One turn moves each row of this set onto another row. After a few examples, where does it send each row asked below?
zumi: [  6.9  12.6  23.4  -3.9  -2.3  -9.7  10.7   0.1   9.0   6.9   0.0   1.5
  14.8   5.0 -21.2  27.2  -2.7   8.4  11.2  -7.5  -6.2 -23.4 -12.0   2.6
   4.6   6.2 -12.1  14.0   0.3  15.1]
tovur: [ -4.3 -28.4   8.1   9.5 -10.7  -7.2  10.0  -8.2  -4.5   6.0   1.0  -7.8
 -15.8  19.3  26.4   0.2  10.5  -6.0  -1.3   7.7  10.9  34.6   9.5 -11.8
  -4.9   5.5 -27.2   5.2  -3.4  28.6]
sapa: [  7.5  26.1  18.8  10.2  -9.6 -15.0   5.9  -7.5  -1.5  -0.9  13.7   2.5
  16.9 -13.7  -0.5  32.0   6.1   6.3   3.8 -15.5   1.2 -25.5  -3.6  -8.8
   9.1  -4.3  -1.7  17.0  -4.0  -1.4]
Kapov: [ -2.6   0.8   4.8   9.6 -29.2   7.8  -5.9  13.9 -20.3   6.1   0.9  23.0
  -3.3  -0.1  39.7 -24.8  16.5 -11.1 -17.0   5.7   7.6  29.2   6.0  -2.5
  -8.8  -6.6 -12.8  10.8   2.1   8.1]
bonov: [  0.7  -7.7 -13.4  12.8  -5.4  23.8  12.6   5.2 -15.4  -7.6  -2.4  -2.2
   9.4   4.2  -1.6 -11.8  -9.6   9.3 -27.0  25.4 -11.0 -15.1   7.5   1.4
  -5.1   0.0  28.4  -8.9   4.5  10.1]
Bufol: [ -6.3  17.0  -9.5  16.2  12.6   3.3  13.8   3.7 -12.5  14.0  -8.4  -9.6
   6.9   3.3  -0.3  -9.8  -7.2  -0.9 -26.2  20.3  -5.9  -8.3  20.1  16.2
  -0.4   0.3  19.6 -14.5  -0.4  24.4]
vef: [  9.3  10.8  18.4 -17.9   3.2 -18.5   8.8  -6.3  -3.3   3.0   8.9   0.9
  -6.6   1.0 -21.1  13.1   5.3   7.3   7.8 -12.9  -4.5 -24.7  -7.1  13.4
   9.5   4.4 -25.2  10.8  -6.1  19.4]
fim: [  3.5  -5.8 -12.9  18.1  20.2  16.4  13.9 -10.7 -14.3   4.8  10.1 -15.2
  12.4   4.4   7.5   1.2 -14.4   6.8 -21.6  17.9  -9.8  -8.8  11.7  -9.2
   7.0 -13.4  17.4  -9.7 -11.6  18.3]
biri: [ 13.4   4.9  26.1 -20.7 -15.9  -6.0   1.8   9.3 -15.8  -5.2  -0.1  15.5
  -8.8  12.1 -23.1   0.9   5.3  15.7   0.8 -11.9  -3.4 -26.7   8.8  14.2
  14.5  -0.9 -11.0  14.0  12.2   3.2]
fega: [  1.8  23.2   9.7 -17.3  -5.6 -12.8  -6.2  -0.7  -8.8  17.4   6.1   4.6
 -13.4  -3.3  -2.4   0.6   6.0  20.4  14.2  -5.2  13.5 -38.6  -2.4   3.4
   8.5  -2.6   0.5  -0.3   7.1  -3.1]
fuli: [  5.0  -0.9 -10.8   5.4  -0.5   1.1  -8.7   0.6  -8.4  20.1   1.9  -6.2
 -12.9   9.1  34.6 -14.1  -2.0   1.3   6.6  15.9  23.9  30.7  -4.0 -19.5
   7.0  -2.9 -15.1  -9.8 -11.2  12.3]
Pivef: [ -5.6 -26.2 -10.7  10.7 -27.5 -22.2   5.6  -8.7 -12.9  -7.5   9.8  -0.9
 -11.6   3.7  29.7 -16.1  -2.1  -7.4  -1.5  11.5  20.6  27.9   4.4 -19.4
  -1.9   4.3  -9.8 -14.5   2.6   9.2]
des: [  2.5   4.7   0.6  13.9 -29.4  11.7  -9.4  13.1 -22.6  -3.6   5.7  21.8
  -2.6  -0.9  35.1 -21.5  18.4  -9.8 -16.7   5.4   8.2  31.2   3.5  -7.6
  -8.7  -4.7 -11.6  11.0  -3.0   6.7]
famek: [ 18.1   6.3  19.5  -7.8  -3.6 -17.9   5.6 -15.7  -9.2 -10.4  21.1   1.1
   4.9 -22.0   0.2  20.7  11.4   3.4  -0.2 -17.0   3.6 -27.5  -2.9  -0.9
  11.0  -8.3 -14.6  15.4  -8.2   0.8]
lipi: [ -3.6  -9.8   8.7   0.4 -13.7   4.3  -0.4  11.2 -17.9  16.5   2.2  15.0
 -13.3  32.2  27.7 -19.6   5.6  -5.0  -2.2   8.6   4.5  34.0  14.9  -5.4
   3.1 -12.0 -22.5   3.4   0.3  22.4]
sanam: [  7.5  32.6  11.2 -10.1 -15.7 -13.8   1.3   3.6   3.8   9.3   9.7   8.3
  10.0  -2.3  -6.0  12.4  -3.4  21.8  15.5   0.4   7.3 -26.9  -5.2  -4.8
  12.4   0.2   7.2  -4.9   1.7  -8.9]
viz: [ -1.0  -7.7  11.9 -12.9  -5.4 -27.9   2.2 -13.9 -10.2   6.7  20.7   7.3
   1.3  -0.8  -9.5   3.4  -8.0   9.7  16.2 -14.5   3.3 -38.3   0.6  -3.9
   0.5 -18.2  -3.2  -4.6   9.4   6.3]
zelos: [  4.4   4.2  15.2   9.1 -14.6 -23.8   6.1  -2.3  -2.9   2.7  -6.6   1.2
  17.9  -7.4 -22.6  19.5 -25.2   9.3  -3.2 -21.7  -4.4 -23.8   5.1  -3.4
  11.3  -3.1  -7.5  16.0  16.3   6.0]
pima: [  2.7 -28.3   8.7   7.3  -7.4  -3.6   8.7  -5.7  -4.4   0.1   1.8  -5.9
 -10.0  24.4  16.2   0.9   7.9  -7.7   0.0   8.7   9.2  38.6   9.0  -9.2
  -5.4   2.9 -27.5   2.8  -5.7  31.6]
rede: [  1.5   6.1  17.1   0.1 -12.3 -27.6   7.3  -2.8  -6.8  -1.8  12.9  13.3
  18.3   9.4 -17.2  14.6 -11.0   4.8  16.2 -10.9   0.3 -30.5   3.8  -9.4
   8.9  -9.9   8.7  -6.7  12.4  -1.1]
lem: [  3.5  13.7   3.4  15.7   5.6  22.5  14.6   6.1 -18.5  -5.6  -1.9   0.3
   8.2   5.1   3.2  -4.3  18.6   1.3 -30.0  20.9  -9.7  -7.5  19.5  11.3
  -2.9   5.3  23.3  -5.4  -6.3  13.3]
zezi: [  3.6  -8.0  -8.0   5.0  -1.9  -4.2  -3.1   0.7 -14.1  15.3   2.8  -5.5
 -17.4  13.6  35.8 -14.5   1.0  -2.2   5.2  14.5  22.7  31.6  -0.6 -20.5
  15.5   0.5 -17.6 -10.3 -10.3   9.1]
Sog: [ -0.9 -29.3  -3.1  15.6 -25.4  -8.5  -1.6   8.3 -19.6  -3.1 -13.6  12.2
   0.7  -6.0  18.5 -29.5  -8.6 -16.0 -18.5   4.2  11.4  27.4  -1.6  -6.1
  -7.9   7.4 -14.3  -1.3  14.0   9.7]
rumus: [ 15.2  17.7  14.3   0.8 -10.0   2.1  -2.6   3.0   1.5   9.1  -9.9   0.6
  13.8 -15.3 -13.7  16.9 -12.3  27.4  -1.3 -13.3   1.1 -23.7  -7.2  -8.4
  15.3   8.1  -5.3  16.9   4.7  -8.3]
toba: [  1.7   3.2 -12.8  11.4 -16.9  17.9  22.6  -0.4  -2.7 -14.8   5.1 -10.7
   5.7  -1.0   3.6   4.0  -6.5  11.5 -36.2  26.0 -17.9  -3.0  12.5  12.4
  -3.6   0.6  12.8   8.2  -6.1  22.7]
nikor: [ -0.2  -1.6   7.9  -0.1 -16.7   2.3  -3.6  13.1 -18.2  10.1   4.0  17.3
 -10.4  30.9  21.3 -22.0   7.0  -3.8  -3.2   7.2   4.4  39.0  20.6  -2.3
   1.5 -11.9 -20.3  -0.9   0.0  22.1]
Vob: [ -3.7 -23.4  -9.6  12.5 -24.3 -20.1   1.1  -8.6 -12.0  -4.9  11.0  -2.4
  -7.9   5.1  31.5 -13.2   0.4  -6.9   3.9  13.0  25.9  27.3   7.8 -21.6
  -6.6  -2.9  -1.8 -17.2   4.2   7.7]
Kana: [  6.6  11.5  30.5  -9.8 -21.3  -9.4   6.8   7.6   0.6   4.0  -3.0  15.2
  12.4  13.2 -25.5  12.5  -4.4  23.9   4.8 -11.0  -7.4 -19.1  15.1   4.7
   7.3   2.1  -1.7   8.1  15.9   4.4]
domim: [  7.0  -9.3   5.3  18.1   6.8  10.1  23.0 -12.2 -13.7 -10.4   6.5 -14.5
  10.2   7.5   5.0  10.5   4.3   7.1 -31.3  14.0  -9.3   0.4  35.9   1.2
   5.7  -8.5  17.2  -2.5  -6.3  18.7]
Bol: [ -4.9 -29.1  -8.8  18.9 -29.6  -8.5  -4.8   6.9 -18.0  -3.8 -11.2   9.7
   0.6  -2.4  15.7 -26.2 -14.5 -14.4 -15.1   3.5  11.5  25.7   2.1  -7.6
 -14.9   1.1  -9.9   0.1  18.3  13.6]
fefa: [  5.4  21.6  15.0  -0.5 -33.4  -9.8   2.0   1.1  -7.1  -6.0  18.5  18.4
  14.5  -1.9  -6.8  15.1  -6.4  23.0  -1.2 -15.9  -7.2 -23.3  11.5  -9.8
  12.3 -13.0   2.5  16.2   7.9  -6.9]
vuzit: [  5.2  -4.7  -4.3   8.3  -4.6   4.3  -8.6  17.2 -17.7  20.8 -20.2   6.1
  -7.5   2.1  26.0 -27.6  -9.6 -11.5 -13.0   7.5  13.8  32.3  -6.2  -2.6
   7.9   3.2 -24.2   4.0   0.9  13.7]
Masef: [ 12.1   5.4   8.2 -11.4 -13.4   3.7  -7.5   4.4  -6.8  10.0  -9.6   0.2
  -6.0 -17.2  -4.5   5.8 -10.5  22.2  -2.4  -9.6   6.5 -36.9 -12.6   3.7
   8.5  -4.4  -8.8  26.0  13.9  -4.1]
fotef: [  0.0   3.2 -14.5  16.7  -8.7  -0.2  19.7 -10.0  -6.4  -3.8   1.0 -20.7
   4.7  -8.6  12.5   2.6 -11.4  13.4 -32.3  23.6   0.9  -5.0  29.4   5.1
   3.2  -5.2  26.0  -8.7   2.3  12.1]
sur: [ -3.7  16.4 -11.7   9.7   6.0   8.8  19.7  -1.5 -12.0   1.9  19.0  -2.3
   8.4  14.9   4.4  -1.7  -5.0   0.6 -24.4  19.3 -21.2  -2.8  18.6   9.8
   2.8 -14.9  10.2  -6.2 -15.9  30.8]
seno: [  1.9 -13.8  -1.1  20.6 -24.0  -1.9   4.3  -5.2  -4.2 -10.9   1.9  -3.7
  -4.8 -11.0  30.6   1.2  15.1 -14.3 -15.6   7.4  12.3  33.2  -5.3  -8.0
 -15.2   9.5 -21.6  15.3  -6.9  20.1]
magog: [  6.6 -12.9  16.8  -4.2 -13.5 -25.3   3.0 -10.5  -6.1   3.9  -5.1  -2.3
   4.1 -20.7  -8.8  10.5 -15.9   9.0  -5.3 -19.2   6.3 -33.7   7.6   6.4
   2.5 -14.2  -9.0  18.4  22.1   5.5]
tov: [ 14.4  13.1  13.4 -15.4 -34.2 -14.7   1.9   0.0 -13.9 -16.8  17.0  14.4
  -1.0 -13.4  -1.2   6.9  -1.1  13.1  -7.8 -12.7  -0.7 -25.6   8.1   9.0
  14.5 -16.9  -7.6  22.8   7.6  -6.0]
famu: [  5.2  -6.5  -2.8  14.1  -2.8   8.5 -13.3  15.9 -16.3  22.6 -26.0   3.4
  -5.1   0.2  19.2 -25.8  -7.8  -6.7 -12.7   3.8  15.2  31.2  -2.0  -4.2
  -0.8   5.1 -20.7   4.5   5.3  15.9]
Bipaz: [ -3.7 -19.9   0.1  17.3 -28.1   0.6   5.1  -5.0  -6.7  -5.8   4.1   2.3
  -5.2 -11.3  36.5  -5.5  16.3 -10.4 -15.2   7.2  10.0  28.0  -7.7 -10.9
 -17.0   9.1 -20.4  13.8  -4.4  16.3]

biri turns into viz
Bufol turns into domim
Where do these go?
Bipaz turns into vuzit
zumi turns into zelos
des turns into fuli

